rotation steps, each row followed by its count of steps
The counts run from 0 to 459.
[ 25  -3   1  -3   1   9  13  19   4  -1 -12   5  -7 -14  -8   2   7  -4
 -19  -8  16  42  14  -4   6 -13   9  -5  10  15   7   0  -5  -9 -17   6
   4   8  20   1 -18  -8   1   2  -7 -12   1  -3  -6 -12   0 -15 -23  -7
 -28  -3  16   1 -22  12   8 -11   1 -15   5   7  -7   7 -23   5  17  -7
  -3  -2  10  -3  10] : 82
[ 11  11  17   8 -21  -1  12  17  -3   3   2  11 -18 -10  -1  -5   9  -5
  -2  26  -1  27  22  10   7  -3  15  -5  -4  -9  -8  -4   8  13   7   6
 -17   5  -2  16  -9  -9   8 -19   7 -13   1   9  11   1  10  -9 -13  -6
  -9  -7   9   6   5  -1   2   4   4 -31   7   1   0   5 -19 -14  23 -21
  -9  22 -23  -5 -13] : 369
[ 25  13  -5 -11   3  14  30  20   4  18 -16   3   4 -15 -11  10  11   3
 -21  22   3  14  16   5  -2  -9  17   4  21  15  -9   7   5  -5  -8  -6
  -4   3 -10  10  -2  -3  15  -4 -14 -15  11  10  10  -8  -6  -1  -2  -3
 -26 -14   1  -4  -8   7   0 -19   9 -17  10   3  12  14 -28  -3   4  10
  -8   8   6  -2  -8] : 214
[ 29  -6  -4  -8   1  -4  27  10  15  -5 -12  25 -15  -9 -19  -7   4 -10
  -4  16  15  11  26  -5   1  -6  14  10  16  15 -13 -19 -10   2  -8  -4
  -2   5  13  17   8   2   3 -23  -7 -16  13 -23   1 -13  12   1 -18 -14
 -23   8   6   2 -13   2   3  -9   5  -9  -1   4   6   4 -18  13   4   1
 -12   0  -1   4  12] : 71
[ 17  12   0  -9  -2  12  31  12   2   4  -1  -3 -10 -22 -13  -1  -2 -10
 -20   7   6  36  -2  -5   2   5   8   4   5   9 -15  -6   1  -5   2   5
  -7  17  -9   7 -12 -21  -4 -11 -21   5   8  -1  10  -5  21  -1 -21   5
  -6   3  14 -11   0   0  -1  -5  26  -5  13  -7 -14   4 -25  -1  17 -22
  -8  -4  -7 -10  15] : 393
[ 14   7  -6  -5 -16   7  37  16   5  11  -3  -2  -6 -17  -8   6   6  -8
 -10  21  19  44 -12   0  -1   2   9   3   2   6   3   1  17  -9   5  16
 -19  12  -2  12  -9   7   9   2  -9   1  -8   8  -6  -3  11   0  -5   5
 -15 -10  -4 -18 -13  -1   6  -5  16 -14  13 -11  -1   0 -19 -13  10 -11
  -3  -4 -12   9   0] : 391
[ 22  -7  -3  -8 -12  -6  -7  10  15   5   2  -6   2 -20 -12  -2  24   6
 -15  16  16  23  25   5   4 -12  17   2  11   1   8   6   5  13   1  -3
 -11   8   9  29   2 -11  22 -14  17 -32  -7  -4   5   3  17  -9  -4  -5
 -15   7  -4   9   1   4   1   2  10 -14  11  -3  15   8  -8   1  13   1
 -20  15  -6 -14  -8] : 199
[ 12  -1  -3  -8 -10   5  -6   4   8  -6 -11  -3   1 -26   9   9   6   6
 -21   5  11  34  16  16   8 -13   8  -4  -5   5  13   1   3 -11   7   1
   6 -10   6  19 -19  -3  14  -2   3 -23  -9  20   0  -2   1 -31  -7 -28
 -10 -19   8  13  -3  10  -6  12  -4 -20   3  17  -4   3  -3   6   3  -6
 -17  17  -3 -18  -3] : 331
[ 23   4  -3 -18 -11   2  24  32   5  13 -25   6 -11 -28   0  -7  -4   5
  -1  12 -10  27   1  -4  -5   4   4   5 -13   6   3 -18   6  -5  17   1
 -20   2 -19   5  -2  13   7   9   0  -8   1   7  -7  -4  16  -6  -7 -16
 -21 -11  -7  -1 -15  18   8   0   0  -9  -1  10  10   8  -5   1   6 -25
 -18  -1 -14  13  -7] : 146
[ 18  -3  -2 -11  -4  -1  14  12  12 -19 -10  28 -11 -14 -30 -14  22  -2
  10   8   0  20   7 -20  -2  -2  12  16  -1   0 -27 -23  -6  13  13  14
  -2  11  -1  11   9   1  -6 -10  12 -14  -3  -5   1   5  33  12  -5  -8
  -5   5   8  14   1  -7  -1   1  17 -12   5  12 -14   0  -8  -1   9  -4
 -14   2 -22   0  -9] : 272
[ 20   8  -3  -6   5  15   6   9   5  -4  -5   5   2 -14  -2  16   9   1
 -24  16  -1  26  24   3   6   5  20   4  14  20 -15   0  -2   0  -4   1
   3   3  -4  12  -4 -20   5  -7 -10  -9  -4   4  11  -9  11 -13 -10  -3
 -19 -14  18   7   8  10 -13  23  -7 -25   9   2   4  -4 -20   5  -2  -9
 -14   6 -11 -28 -13] : 226
[ 30  11  -5   0   7  -3   9  28  -5   0 -18  21 -13  -5  -9  -2   0  10
 -10  20  -4  24  22 -16   8  14   4  10  -1  17  -9 -20  -9  -2   5   7
  -4  15   2  -1  16   1   3  -5 -18  -9   2  -4  11  -5  21   9 -13  -4
 -17 -11   0   1 -18  13   4 -11   2 -20  -3  25   2  11 -15   4  -3  -9
  -9  -4 -15 -11 -10] : 245
[  9 -12  -2 -18  -6  10  35  14   6 -23 -15  16  -4  -7 -24  -9  15 -11
  -2   8   6  23 -14 -13 -12  -8  13  22   9   9 -23 -22  -9   3   8   9
  -2   7  -9   5   4  10  -5   1   4  -8   4 -15  -5  -1  23   6  -1 -10
  -6   4   0   3 -15  -3   2  -6  14   6   5  12 -15  -7 -12  -1   9   8
 -23 -11  -9   8   5] : 280
[ 16  11  -8  -6  -2  13  18   5  -1  -6   5   2  -6 -24  -9   4  -2 -12
 -14   5  15  37   6   0   5   6  11   3   4   8 -14  -4   7  -6   2   5
  -7  17  -5  14 -12 -23  -4 -17 -16   7  -5  -1  10   9  21  -5 -21  -1
  -1   2  15  -9   5   1  -4   4  29 -11  15  -6 -14  -5 -20   1  17 -21
 -12  -1 -12 -16  14] : 397
[ 19   7   0  -5   5   8  23  24  -5 -11 -12  28 -18  -1 -12   0  -7  -1
  -6  21  -2  25  21  -4   6  16   9  14   8  14 -18 -16  -7   3  -3   1
   0  11 -14  -1  15   4   0  -6 -22   2   1 -10  13  12  14   6  -7 -14
  -9 -10   1  -2 -10   7  -2 -11   5 -19  -8  28 -11  -8 -20   6  -2   2
 -13  -5 -18  -5  -6] : 246
[ 17  -4 -15 -29   0   7  15  20  17   3 -12   5   0 -38  -5   1  -2   8
 -23  -4  14  29  14  -4  -1  -4   6   4   2   8   9   1   2 -15 -11  -2
   8  -1 -23   9 -19   9   5  14 -14   1  -4   6  -4  22  -4 -19  -4 -20
  -4  -3  -5   2 -17  11   1  -4  13  -1  10  17 -13  -1  -2  17  -5   6
 -19   3  -6  -6  -1] : 322
[ 19  -4  -2  -8  -3  -4 -10  12   5  -1   6  -5  -3 -24 -12  -7  15   5
 -20   3  15  26  27  -1   5  -9  10   2   5  -2   3   5  -2  12  -7  -5
  -5  17   4  20  -5 -23  17 -12   4 -24  -3  -8  12   7  18 -10 -16  -6
  -3  13   8   3   2   7  -4   5  22 -11  12   0  -5   9 -13   4  17  -8
 -17  12  -8 -34  -1] : 196
[ 19  15  -9  -2  -3  16  13   5  -1   1  -2   8   8 -23   2  19   4  11
 -21  22  14  35  20  12   5   3  10   3  12  21   7  10   6  -8  -3  -3
   0   0 -10   9  -4  -4  19   2 -24  -3  -5  17   9   7  -4 -16 -13  -5
 -21 -25   0  -3   0  11   5  -2  11 -28  13  -1   3   5 -18   0   3   2
 -13   5  -3 -15  -6] : 221
[ 17   0  -2 -21 -14   8  38  23   5   7 -22  12 -14 -24   2   2  -8  -6
   2  18  -4  22   0   9  -3   8  13   9  -6  -2  -9  -5  16  -3  13  -1
 -17  -7 -27   7   2  13   4   4  -6   3  -1   5  -6  11   7  -5  -1 -20
 -12 -15  -7   2 -10  11   3  -8   3  -7  -4  12  -3  -8  -8  -5   5  -9
 -24   2 -15  18  -4] : 145
[ 17   2  -8 -18  -8  12  13   9  10   1 -18   5  -2 -42   3   6  -1   6
 -17  -1  15  26  16  17   3  -6   2   0   2   6  11   2   5 -17  -3  -6
   2  -8 -13   8 -15   6  12   8 -11 -10  -4  14   2  16  -6 -25 -12 -25
 -17 -14   1   3 -11  15   8 -10   6 -12   6  12  -5   5  -3   7   7  -2
 -17  10   5  -1   0] : 323
[ 27  -9 -16 -30  -5  -1  15  24  11  -5 -20   3 -14 -23 -12  -6   2   1
 -21   0   8  12   2  -7  -1 -12  14  10   6   3   2  -3  -2  -4   0  -1
   4   6  -4  16 -19   4   5   4  -5 -14   6   1   2  14   8  -8   1 -22
   3   8  -7   3 -19  11   1 -20  11   5   2  34 -12  16  -7  10  -9  17
 -15  -3   3  -5  11] : 314
[ 28  -4 -19 -22  13  11  18  20  10  -6  -6   4   0 -26 -21  -2  -2   0
 -16   2  12  31  12 -12   2   3   9   6   9  11   2   6   9  -9 -21  -1
  -2  16 -12  -5   8   1   3  12  -6   2 -12  -3  -9  15  12  -6   1  -7
 -13   1  -7  -6 -24  11   6  -6  27  -7   4   9 -10 -11  -8  10   0   8
 -15 -10  -3  -6  -3] : 424
[ 23 -13 -15 -24  -9  -4 -15  10  15 -16 -11   0  -6 -30  -8 -13  15   1
 -15  -5  15  18   8  -3   5  -7  16  13   6   0  -2 -12  -8   8   6   0
   1   3  14  18 -12 -12  -3 -12   8 -21  -3 -13   3  11  25 -10 -16 -12
   6  14   0  15  -1   3   5   3   4  -7  13  15 -10   5   7   5  12  -4
 -25   2  -4 -20  10] : 302
[ 19   0  -3 -13 -21  -5   0  24   3  -4 -21   9 -19 -15   7  -5   9   0
  -5  26  -3  23  -6   7   9   4  19   5  -8  -4   5  -1   9  10  21  10
 -17  -3   7  16  -5   5   7  -2   8  -9 -10  11  -1   3  14  -1   6 -17
   3 -14 -16  11 -13   7  10  -2  -2 -26  -4  33  -2   7   1 -18  -5   2
  -9   0 -22   3  -9] : 134
[ 25  -2  -7  -7  -7   6  15   0   5 -15  -9   3  -9 -11 -11  13   6 -16
  -3  29  23  18   2  23  17  -4  22   4  10   6 -10   4  16   5   3   4
 -12   4  26  22   8 -11   9 -25  13 -10 -11  -6  -2  -6  20  -3   1 -13
 -11  -1  -4  -2 -13  -4   6  -8  15 -18  -4   6   4  -5 -17 -11   8  10
 -13  -3   2   1  13] : 410
[ 21  -2  -2  -9   5   8  17  16  -5 -26 -10  14   2 -10 -11   5  13   6
 -15  15   0  21   9   2 -11   5  15  21   7  17 -11  -6 -17  -1  -4  -7
   5   0 -20  -4   7   4   7  14 -22  -8   0  -2   9   4   2   5   0 -17
  -1 -18   0  10  -2  12  -7  -7  19  -9  -1  31 -10   4  -7   4  -6  10
 -30  -6  -8 -12  -9] : 454
[  5  -5  -5 -12  -7 -12  12   5  18 -10   9   7  -8 -14  -8   3   7  -8
 -12   7  25  38   3  -8  10  -2   9  11   1   8 -14  -2  -2  -5   9  25
   5  11  21  19 -14  -2   6 -11 -10 -12  -8  -8  -2   1  14  -6 -12   1
  14   1  12  -6   9  -2  -4   3  14 -19   1  16 -24  -1 -17   2   8  -3
  -7   0 -24 -31   8] : 57
[ 23  -9   3 -12   4  13  25  18   7  -7  -5   9 -11 -13 -19  -3   0 -13
 -20 -13   8  36  14 -12  10 -17  19  -3  16   7  -7   1  -2  -3 -27   5
   8  10   0   5 -23 -15 -11  -2 -10  -5   3  -9  -3   2  -1 -11 -16  -7
 -19   9  19   3 -11   2  -4  -2   6 -12   3  11 -14  -4 -23  13  12   1
  -6   0   2  -6   9] : 83
[ 21 -18 -15 -26  -6  -4 -10  13  17 -14 -17   2 -14 -25  -5  -7  16   4
 -15   0  11  14   8  -1   5  -9  16  17   6   6  -5 -11  -8  14   5  -1
  -1   9  15  25 -11  -8   5 -10   8 -22  -2 -13  -1  11  25  -7  -8 -15
   8  16  -8  12  -8   6   0  -3   5   0   9  27 -11   7  -2   3  -2   9
 -25  -5  -1 -15   9] : 306
[  5  -6  12  -9 -17   9  23   9   1 -10  -3  -2 -11 -22   7  11 -12 -17
   1   6  12  45  -6  18   5  -3  11   5 -16  -6 -10   0  14  -9  17  12
  -5  -6 -12   5 -16  -4   7   1   2  -6 -14   7  -4   9  12 -19  -7 -19
   8 -17  17   1  -1  16  -8   4   9 -10  -5  13 -20  -8 -10  -7  18 -18
 -23   6 -14  -7   8] : 156
[ 30  -1  -2  -8  14  18   9  13   2 -13 -12  -5   8 -26 -12   6   7   0
 -10  -6   0  27  18   9   9  -9  17  -4   9  17  -6   5   1  -2 -13  -4
   2   9   3  -6   1 -24   3   3   6 -14  -9   1  -6  -5  12 -20 -11 -11
 -28  -9   9  10  -8  21  -3   7   9 -19   5   4   1  -4 -18   1  13 -11
 -22   0   6 -10  -2] : 430
[ 16   3 -10 -14   8   9  16  16  11   5   4   7   2 -15 -10  12   6   2
 -28  15   5  29  22 -12  -2   2  20   4  16  22 -12   2   4  -3 -14   2
   2  10 -18  16  -4  -6   2   0 -16   0  -8   4  10   5   7 -11  -3   2
 -12 -10  12   1   7   3 -13  22   6 -19  16   4  -1  -8 -14  12  -9  -1
 -13   4 -12 -26 -17] : 223
[  9   3   7 -11 -13   9  27  19   3  -3  -9  25 -16  -7  -5   4  -2  -3
 -13  35   0  17  20   5  -7  -4  11   9  -3   8   2  -6   4  -3   0  -9
  -4 -11 -28  14   4  20   9  -7 -11  -1   5   4   7   6 -14  -2   6 -31
  -9 -11  -4   4 -15  -3  -6  -4  13 -14 -14  16   1   3 -13   2  -3   6
 -22  13 -20   2 -12] : 349
[ 13  -7   3  -5   0  14  18  19  -8 -24 -14   7   5 -10  -1   9   7   2
 -14   9  -3  31   5   2  -9   5  14  19   8  17  -5  -5 -16   0  -3   0
  11  -5 -19 -12  -3   4   3  24 -24  -1  -7  -6   6   2  -3  -3  -5 -15
   0 -20  -1   5  -3  12  -5  -2  13 -18  -1  29 -11   0 -10  -1  -2   5
 -33  -8 -11 -18 -10] : 458
[  3  -4  -1 -18 -20  -6  19  19  14   1  -2  10 -11   0  -9   7   8   5
   4  28  -3  20   0   2  -1 -10  18  15   0   3 -21  -6   3  15  13  14
 -10   4  -6  15   6  12  16  -6   3 -20  -4  -2  10  20  10   3  18 -11
   8   0  -4  -1   1  -4  -3  -5   1 -21  -8  20 -13  -3 -19 -12   4  17
 -21   7 -24 -15 -15] : 31
[ 18   0  -6  -2 -10   6   1  12  13  -6  -3  11  -8 -26 -13  -2  17   2
 -15  -1  22  32  20  -5   6 -16   9 -12   9   3  14   9  11   1 -11   9
   3   3  16  17 -20  -1  -2   1  11 -15 -14  12  -9   3   6 -19 -17  -1
 -26  -5   5   9 -12   0   9   0   5 -30  16   2  -6   0  -4   0   9  -2
   4  12  -2   1  -4] : 89
[ 21   8  -8  -2  -3  -7  11  29   4   2 -10  24  -8   2  -8   5   5   7
  -5  35   9  20  10  -1   7  12  15   6   5  11  -2  -4  11   6   9  18
  -8   2  17   9  11  15  10 -10  -1 -10  -8   9   4  -4   8   5   3  -2
  -9 -16 -12   2 -17   3   2 -10   3 -37  -3  24   6   4 -10 -12  -7  12
  -1   3 -19  -5 -14] : 240
